One turning vector, and how many ticks it has turned:
The counts run from 0 to 453.
[-40   1  18   1  -1   0 -32  -6  23   5 -22  14 -18  15 -16 -10  -7  31
  -5  -9 -15  47 -11  -6  13   3 -36 -12 -19 -13   2  15  29  44]	94
[-14   9  13 -20  24  21 -10   0 -27  -9  18   5  -8   8 -12  32  -6 -43
   4  -8 -19 -40  20  -7  -3  29  -1 -21  25  20   9 -38   9  21]	158
[ -7  14  13 -13   2  44  -3  -6 -21   2  31 -20  36  17   7  14 -42 -27
 -28  19 -20 -26   8  16   6   2  -7 -11 -11 -13  24  12   0  13]	186
[  4  -3 -36 -11   1   4 -19  26  10 -13 -14 -27  22   9 -19 -19  27  16
 -23  -6 -31  10 -10   8  13 -24   8   5 -40  14 -20   7   7  59]	82
[-19  -8   9   3 -20  -4 -21 -35 -12  10  -6   4  15   2  14 -14   7  34
   6 -34   8  -8  -1   7 -21  27  -2 -10  18 -41  -2 -31 -48  -6]	239
[ -6 -14  24   0   1  -6 -28   6  16 -13  -7  -4  -8   9 -26 -10  10   8
  -6   3 -21  11  26  -6   8  -7   0   8   1   5 -22 -42  16  75]	87
[ -3  -2  13  15 -14 -18 -32  -4  40  -8  12  -7  24   0 -11  48   1  -8
   3   7  44 -10  -6  -4  14  15 -46 -20  -3 -53 -14   8 -17   9]	46
[-27  -9  14  44 -17   8 -16  20  10   4  12 -13  25  28 -23  17  13 -13
 -29  20   7 -35  26  -1 -18   1  14 -12 -17 -36 -10  34   8   2]	434
[  1  17 -42   6 -11 -33  12   5 -11 -22 -13  41  -2   0  19  -9  27   4
  20 -18  11   9 -39  -1 -43   5   6 -28  27 -11   5  -5  -2  11]	277
[-34   1  20 -13 -11 -11  13  -3 -10  -1   3  27  -1  -2  -3  -7 -27   7
   5  63 -12  47  22  -4  16  -8 -29   9 -11  16 -21  -2  25   7]	342
[ 16 -29 -30  10  -1 -29  13   5  36  12  -8   0  29   0   4  27   4   6
  19  -6  51 -19 -15   0  -4  17   3  -2  34   5  14  21 -13  18]	29
[-13  -3 -35  -5 -12  -1 -33  10   2   3 -24 -34 -16  -2 -21 -27  11   2
   6 -27   5  16 -47   4   3 -16   3 -39  -7  10  19  13  10  17]	100
[ -7 -18 -20   4   9  -5 -23  10 -36  21   6  19   3 -12  -7   8  33  36
  -9  -6  16   9  16  30  -4  14  33   0   5  45 -14  37  17 -11]	403
[  2 -32 -16  34 -17  -7  30   5 -11  -2  -4 -11  27  -1   7  14 -26  35
   7   6   7  38  -6  -2  18  -4 -14 -16 -19  25  -5  54   4 -14]	393
[ -3  31  27  -2 -24  -8 -23   5 -32 -21  13  29   4  -1  -2  -5  32  -7
 -17  -6   7   7   5  32 -29   7  19  13  29 -18 -11 -47  -4  15]	269
[ -3   2  15 -13 -21  -1 -19 -11 -14   9  31   5  29  10  10 -18  -5  23
 -26  -8   9  -6   4  29 -29  19  47  15  36 -13  42 -26  -8  17]	236
[-31 -16 -17  18 -43 -24  21  -6 -32  24 -43   8  -1   0  21   2  39 -37
 -10 -21 -17  11 -13   3 -17 -34  -5  10 -12 -12 -11  -2 -16  -4]	289
[-13 -17 -44  -7 -28 -31  38  14 -21  11 -35  -5  -1  -7  15 -12  28 -36
  14   2  -2  -5 -10  -7 -12 -42  -7  -1   1  14 -11 -15 -14  -8]	311
[ -9 -12  11  19 -11  28 -51  -1 -11   3  18 -14  40  10   1  -4  -1  -3
  -3  30  26  13   6  36  11  19 -19  21 -23 -14 -49  27   0   8]	16
[  3  17  13  -3  35   6  11  17 -14 -18  14  -8  -4  -2 -11  31 -11 -42
  -6 -27 -27 -11  12  -8 -10  14  -3 -15  26  33  17 -37  31  43]	136
[-39   1  26  27 -37  -3   1  11 -15  14 -26   7  -7  12  -3  -9  24 -32
  -9  12 -14   1  26   0 -18 -25 -17  11  -4 -28 -19 -39 -21  -1]	290
[ 22 -18 -10  36 -20  12  31  25 -22  11  22 -18   3 -11 -28  12   2  16
  -2  25  14  13  20  24   0  -4  38  12   0  35  39  28  -1   8]	396
[-15  -8  28  25   3  31  -5  18  23  34  -5 -15  29  28  -1  14  -4  10
 -16  27  17  -5  39   4   5  37  -5  43   5  -2   9  16 -10  14]	9
[ -9  -9  13   8 -24 -26  15  -4  -9  18 -15   5  17  -4  22 -10  23 -11
 -15 -36   8   1   5  12 -37  -4  26  10  36 -16  34 -33 -24  -3]	262
[  0 -32 -16  24  -7 -42   7   2 -22 -15  20 -12  19 -19   5  41  -8  16
  17  -2  22   6   0 -20  -7  15   4 -24  12  42   8   8   3 -24]	388
[-28  10  41  -1 -10  -9  -4   6 -21   7   4  25  -7  -3  -2 -11  22 -28
 -19  23   2  23  24  13 -26 -11   7  23  38 -14 -14 -48   7  11]	291
[ -6  14   1   2   7 -17  -1 -12  14 -22 -19  56  28   1  37 -15  -2  48
   5  -5   3  30  -5  15 -25  21  16 -19  25 -12   0 -17  11  26]	254
[ -7 -16   9   8 -10 -27  11 -44  22  -3  -4  53  26 -12  24  11 -11  27
   8 -12  15 -11  24   5  -8  15  -3 -38  10 -23  16 -21 -11   3]	228
[  1   5  15  37 -17  13  22  25 -15 -20  15  -5  17   7 -25  41 -13  23
  -4  36 -26  -1  39 -21  -6  24 -15  -3 -23   9   4   9 -11   1]	390
[ 29   5 -22 -21  18  42  33  -4 -27  22  13   2   1 -14 -16  -5 -16 -17
  -8  -2  -9  -1   0  38  10   2   9   8   8  45  23  13   4  36]	170
[-10  15  14  16 -20   9 -22  25  25   7 -16 -29 -14  11 -31   6   0 -22
 -27  -7  -1  19  -5   5   5 -20  -4 -19 -24 -25  50   1  17  28]	97
[-20  57   7  10 -15   1  26  38   6  -6 -29   9   7  16   5  12  11 -36
 -13  16 -23   6  -7 -13 -17   3 -40 -12 -15 -31  11 -12 -20 -13]	301
[ 13 -14  -6  41 -10   6  15   7  36  17 -16   6  25   0 -20   2  33   8
 -16 -23  10   3   2  -9   5  -4 -38 -16 -18 -17 -52  27 -17   2]	449
[ -2 -11 -18  13  -8  -6 -30  14  43 -14 -31 -41  18   6 -19  -9  11  12
   8 -10  -9 -10 -10 -18  19  -7 -28 -33 -19 -22  -1 -20 -33  19]	79
[-12  11 -20  -1  -5  -7  16  31 -20  16 -12 -32  22  -6 -10  28  12 -10
  -7  21 -20 -15   4   7  17  -7 -29 -14 -35  26   3  -9 -28 -43]	356
[-13  -9 -17  14 -26 -24  -8   2  14  12 -11 -19 -29  -5 -33  16  19 -17
  -4 -31  17   5 -32  -3  -8 -17   3 -28   3 -13  56   3   8  15]	96
[ -7 -36  -5  42 -15   9   9   8  17  30  -7 -32  30  20   3  21  -3 -17
  -1  21  33 -29  16   8   2  -2   7  21 -22   0  25  37 -10 -13]	8
[-13  20 -42  -5 -10  -6  12  30  -2  -6 -25   2  29   9  20 -33   4 -13
   3  24   2  40 -39  -1 -14 -26 -19 -22  -8   9  -6  15   4  -2]	304
[-33  17   4 -12 -28  -2   7  13 -40   6  -6  15 -20  13 -16  -1  18 -40
 -11  54 -24  23   4   7 -11 -23 -12  15 -20  -5  -4   9  20  14]	319
[ -5 -18  -2  24 -34 -14  45   6 -16  15   3 -13  10  -6 -16  41 -26  -8
   8  36  -5   5  21  -8  13 -24 -13 -12 -30  16  30  10  -1 -14]	367
[-50  11   0 -30  -5 -35  -7 -12 -22  17  -4  26 -10 -26   5   0  -4  -9
  12   8  23  37 -23  -7  -8   5 -34 -16  44  15   5  -8  14 -14]	321
[ 28  23   7  -4  -6  -4  -8  -6 -29 -26  24  35   9  -2  -7   4  33  12
 -13   0  -3   2  12  25 -25  18  30  -2  20 -18 -10 -37 -10  23]	247
